The rows of Z fall into 3 groups, which share some directions, and each row is roughly a mix of its group's hidden directions.
Z, 98 rows:
[[ 32 -23  26 -13  26 -43  22 -11  15  -1]
 [ -2 -21  16  19  20 -18   4 -14 -62   5]
 [-44  -6   3  -3 -31  -5  -1 -14 -50   7]
 [-14  15  24 -22  -9  33 -21 -22  22 -42]
 [ 10  -6  22  22  37  46  23 -11  -3 -23]
 [ -1 -16 -12  12 -30 -30 -19 -10 -53  12]
 [-26   9  -5 -13 -31  24 -15 -33 -38  24]
 [-16 -14 -19  36  -8  32 -19  13 -45  -8]
 [ 14  25  16 -15  30  16  -8   4  28 -50]
 [-18 -31  14  20 -50 -21   4  14  23 -15]
 [-27 -14  16 -25 -11   1 -16 -21 -13 -54]
 [ 55  -2  -6   8  16 -32  -1   5  36   7]
 [  8 -14   7  28  28  39  36   5  28 -15]
 [-15 -16  -5  -9 -47 -46  -8  16  21  13]
 [-31  14   2 -36 -17  15 -14 -15 -18 -46]
 [ 46   2 -33   7 -27 -11 -33  12  22   4]
 [ 37  12 -41  15 -22 -18 -37   6   3  12]
 [-34   0  21 -29 -21   9  10 -15  15 -48]
 [ 23 -10 -34  25 -28   5 -43  21 -15  -1]
 [-30 -46  -8   6 -42 -13  -4  -5  -9  25]
 [ 27  13  12  17  33   6  34   7  30  35]
 [ -8 -18   3  38  24  14  28  23  39 -18]
 [ -6 -25   0   8 -13  14 -35 -30 -36  36]
 [  8  15 -43  21 -25 -14 -36  33   5   4]
 [-12 -15  -4  52   0   7  24  30  29 -17]
 [-28  15  34 -32  19  -7  38 -27   5   4]
 [ 18  22  25  -4  34  15  20   4  45 -23]
 [-21 -18  49 -15  30  -5  35 -11 -14  -7]
 [-32 -20  22 -31 -16   9  -7 -24  -9 -44]
 [-49  25  -5 -20 -39  11  -7 -13 -21  10]
 [  0  10  -4  25  45  35  32  16  17 -15]
 [  2  -9   7  25  38  25  40  17  31 -11]
 [-16 -20   3  37   6 -25  20  37  37  -5]
 [-27  -4  23 -21 -25  35 -16 -42 -13   1]
 [-21 -17   2 -26 -27 -45  -9  15  36   7]
 [ 25 -19 -34  31 -12  31 -29  20 -12 -16]
 [ -8 -34  42   5  41   7  22  13  -8 -18]
 [-10  12 -27  10 -49   3 -40  -4 -22  14]
 [ 31   3 -17  -5 -37 -39 -37   1  -6  17]
 [ -5   5  -5 -33 -37 -30 -39 -16 -21  13]
 [ 47   3 -31   8 -25 -22 -37   5   4  10]
 [-29  13  16 -35 -11  21   2 -11  16 -49]
 [ 24  44  11  11  17  29 -16  -7  39 -11]
 [-14   4 -10  -4 -30 -34 -12 -24 -48  19]
 [-20 -20 -25   0 -32  -9 -17  -4 -46  30]
 [-15 -18   1  39  15   0  25  31  41 -16]
 [-30  -7  30 -25  -5 -24  19 -28 -39   7]
 [-12 -29 -18  12 -26 -12   0  -1 -30  51]
 [-20  13 -10 -21 -50 -17 -18 -19 -31  16]
 [-28 -45  -8 -13 -12 -12   1 -10 -45  18]
 [-22 -24  13 -24 -12 -36   4  14  48  -2]
 [  4 -22  15  18  33  45   3  28   9 -27]
 [ -7 -58   6  11  -8  -9   3  -3  -5  45]
 [-56  -5   2   1 -25  17   5  -6 -41   0]
 [ 18  20 -13 -24 -31  -2 -20 -23 -44  23]
 [-11   2  37 -20  -4  31 -15 -28  23 -38]
 [ 11  14   7 -46   1   2 -30 -36 -32   9]
 [-12  41  22 -17 -11  35  11 -20  31 -20]
 [ 16  11  -7  14  55  37  27   2   5   1]
 [ -5  39  -1 -32  27  22 -23 -18 -31 -14]
 [ -3 -30  19  24  29  20 -12  16 -46 -16]
 [ 23   8 -44  27 -30   3 -36   9 -13   9]
 [ 21  12  23   1  44  -4  50   2  17   5]
 [ 16  34 -32  -9 -30 -26   2 -21  26  24]
 [-37  36  -6  -7   4  34  23  -1  36   2]
 [ 30   4   3  -6  54  24  -2 -27 -21  15]
 [ 14  11 -45  22 -32   6 -41  13  -8   7]
 [  1  16   3 -43 -18  -7 -36 -29 -34   4]
 [ 27  -1 -18  36  -5 -12 -16  32  40  22]
 [-22  21  24 -27  27  18  36 -13  32  -5]
 [ 16  29 -14  24  27  38  -1  -8 -42  -4]
 [-11  17   8 -29 -28  -5 -40 -23 -37 -13]
 [ 21   8 -23  31   1  -5 -18  -2 -28  51]
 [ 34 -28 -11  36  15 -25 -24  25  12  15]
 [ 33  33 -10  21  28  -4  27  20  13  32]
 [ -3  18   7 -17   5  10  14  15  68  -2]
 [-17   8 -25  53  -5   4  12  38  15 -14]
 [-12   6   6 -31 -21  17   6  14  59 -11]
 [ 13  -2 -48  14 -43 -10 -33   8  -1   4]
 [ 20  12  27   6  40  17  24  -4  45   1]
 [-13 -25 -20   9 -34 -20   3   3 -36  41]
 [ 11  40  22  -2   5  28  -2  -9  45 -27]
 [ 13   1  31  -8  49  -1  30   1  36  -7]
 [  7 -10 -23  20 -12  -5 -14  -2 -35  56]
 [ 23  13  -5  32  32  43  16  -8 -29  -2]
 [-17   1  -8 -17 -59 -32 -25   4  -4   3]
 [  7 -18 -22  20  -8 -11  -8   0 -36  55]
 [-10 -11   0 -21 -52 -43 -18   3   4  15]
 [ 19  -6 -23  33  -4 -21 -14 -14 -52  14]
 [-11 -31  40 -17  31   5  30 -28   2 -11]
 [ -6  19   0 -37 -28 -16 -37 -19 -35   3]
 [-12   0 -18 -10 -51 -42 -21  11   1  17]
 [-25  19  27 -27  27  17  35 -12  30  -5]
 [ 22  17 -14 -44  26   7 -16 -28 -17  29]
 [-41  43 -12 -17 -20  26  10 -11  19   9]
 [  7  18 -17  28  42  46  17   6   1 -12]
 [ 10 -13   1  28  38  22  41  14  31   0]
 [-23  19  11 -23 -12  34 -26 -23  15 -39]]
One row of each group comes first, with its name. Which group is each row after those in?
[-19 -23  17  43 -21  -3  21  25  22 -28] | (25)
[-26  -8   3  26  20  55   4  18 -18 -18] | (18)
[  0   0 -25  21 -13   0 -19 -14 -40  49] | (116)

[  1  14  12  -9  32  34  19  12  50 -14] | (18)
[  0  -8  57 -11  36  -3  32  -2   4   0] | (18)
[-23  -1  36 -31  27  -1  37 -10  27  -9] | (18)
[ 25  11  24 -37  -6 -26  10  -4  47   8] | (18)
[-29 -12  -5   0 -24 -15  11  28  53 -14] | (25)
[ 13  -2 -10 -17 -34 -23 -36 -23 -32  26] | (25)
[  7  16 -44   4 -20  27 -24  17  38  -9] | (18)
[-10 -10  -9  46   5   5  31  35  33 -10] | (25)
